The same turns and mirrors carry the whole set onto itself and the rows of a family onto each other. Which other rows belong to the same family as each row named below? List them in the order they appear above.
These 16 rows form 4 families of 4 rows each.
k_2: [-11 -21  10  21 -10 -15   1   7  -3  19   8  11  17   0   0   8 -13   5
   4  -3  -5   6  12  -1   1  14  -1   3 -31   5   6 -14  -2  -4   5   2
   2 -16  -2 -21  13  -5  10  19   9  15  12  -7  27  21  34 -12   7   6
  -1  -3   5  -8]
k_495: [-14 -17  15  25  -6 -10   6   9  -8  19  12  11  20  -8   0   7 -11   1
   0   0  -5   3   8  -4   4   5  -1   7 -27   6  15 -17  -8  -1   7  -3
   7 -11  -4 -22  13  -2  12  18  12  18  13   0  22  20  32 -12  10  14
   9   2   2 -19]
k_386: [ -6  -2  15 -10 -12   2 -11  16   3 -22  -8  19 -18  11  -6   2   1  12
   3  19 -11  -8  20   4  14  19  14  15 -10  25  -4  -6 -19  -8  -8  -9
   9  -6   7  -3   4  -3  -3  12  15  29  -5   2   9   6  33 -13  13   6
  -9  20  12  -5]
k_174: [  0  -6  15  -7  -3   4  -8  17  -1 -22  -4  21 -14   6  -4   1  -5  11
   5  18  -9  -9   9   7  10  11  16  14 -16  29  -4  -6 -21   3   0  -4
   4 -10   6  -5   3  -2   1  14  20  29  -7   8   9   6  35 -16  11  12
 -11  18   8  -2]
k_827: [ -4  -6  16  -7  -4   3 -10  12  -3 -16  -8  19 -17   7  -6   4  -4  12
   0  16 -10   0  20   6  11  20  11  18 -14  25  -4  -2 -23  -2   0  -9
   0  -3   6  -1   2  -5   8   8  17  26  -7   3   8   2  41 -13  12  19
  -8  22   8  -7]
k_673: [-10  -2  19  -9  -6   4 -11  17  -2 -16  -5  17 -15  -2  -7   2   4  13
  -4  18  -9 -11  15  -3   8  13   8  15 -10  30  -6  -4 -24  -3  -6  -6
   9   0   6  -3  -2 -10  -8   7  16  32  -6   7  11   0  29  -8   6  16
  -8  24   9  -6]
k_738: [ -7   5  13  -3 -27  -9  -1  -2 -16  12   4   5  -9  -5   4  27   2  13
   4  14  -4 -15  27  -8  -1 -10   7 -14 -14  15   4  -8 -27  -6 -15  -6
  23   2   7   0  -2  -6  16   2  13  28   5   8  -7  12  29 -11   2  15
  -2  26  11  -4]
k_54: [ -8   0  12  -3 -29 -13   5   1 -18  14  -6  -4  -7 -14   8  21   1  17
   8  11  -7  -7  19  -8  -1  -9   6 -19 -18  11   2 -10 -21 -14 -12  -5
  23  -4   2   3   4  -5  17   8  10  32   1  12  -7  13  28 -13   2  14
   4  23  13  -8]
k_965: [ -7   6  16  -3 -26  -6   5   0 -16  15   0  -8  -2  -6   7  23   9  16
   6  12  -7  -7  21  -7  -6  -6   6 -20 -19  14   6 -10 -20 -12 -15 -16
  25   0   8   1   9  -9  15  10   5  28   1  11  -6  19  28 -12   2   7
  -4  24   8 -10]
k_170: [-16 -15  17  20 -10 -12   4  13  -5  14  11  11  23  -2  -2   8 -18   4
  -2   6  -7  -2   6 -10   7  10   2   7 -25  11  13 -17  -8  -2   4  -1
   9 -11  -6 -25  14  -5   7  20  14  21  13   0  26  15  28 -15   7   4
   3  -3   0  -7]
k_315: [-14   3   3  19 -20   4   9  11 -22   3  14   7  -9  12  -4  -3   9   9
  11  -7  13   3  24  17   6   8  10   7 -30   5  -3  -9 -12   4  -1  -3
  22 -13  -7  -9   5 -30 -13   7   5  20   6   0  -3  38  28   1  11  -8
  -4  12   6  -5]
k_244: [-16 -23  19  20  -8  -7   6  13  -4  13  11   6  20  -4  -5   9 -21   1
  -1   8 -12   9  13  -7   4  13  -1   9 -26   7  13 -18 -14  -1   3  -4
   6 -10  -2 -18  15  -3  17  19  11  19  13  -2  21  17  27 -14  13   9
   3   3  10 -15]
k_253: [-14   7   2  17 -17   5   5  10 -16  15  16   9   0  11  -6  -1  11  12
  11  -8  10   5  27  21   1  18  17   6 -31   7   1  -4 -11  -2  -6  -2
  17  -4  -9  -6  12 -30 -16  10  10  22  10   1  -1  32  20  -5  12  -2
  -4  11   5  -1]
k_290: [-20   6   7  20 -15  10   1  19 -13   8  16   7  -4  16  -3  -1   8   9
   9  -6   9   4  25  18  -1  17  14  16 -29   4   2  -6  -8   6  -1  -3
  21  -8  -4 -17   8 -28 -12  10   7  20   6  -4   0  32  26  -2   7 -12
  -7  14   8  -3]
k_719: [-15   2   5  18 -26   8   6  13 -11   8  10   2  -2   8  -4  -1   6  13
  10 -10  10  11  20  17   3  20   7  14 -36   9  -1 -11  -3   1  -3  -1
  20  -8  -4 -17   9 -31 -11   9  13  18   6   0  -3  28  27   2  11 -10
  -7   5  -1  -5]
k_522: [ -7   4  17  -4 -31  -9   3   0 -19   8  -4  -9  -8  -7  10  24   4  15
   1  11  -6  -8  18 -10  -1 -10   5 -13 -16   8   1  -9 -19  -5 -14  -7
  24  -3   9  -3   0 -13  15   7   6  25  -2  10 -10  14  36  -7  -5   6
  -1  25   5  -9]

The rest of the family of k_315: k_174, k_965, k_244
The rest of the family of k_495: k_386, k_54, k_290

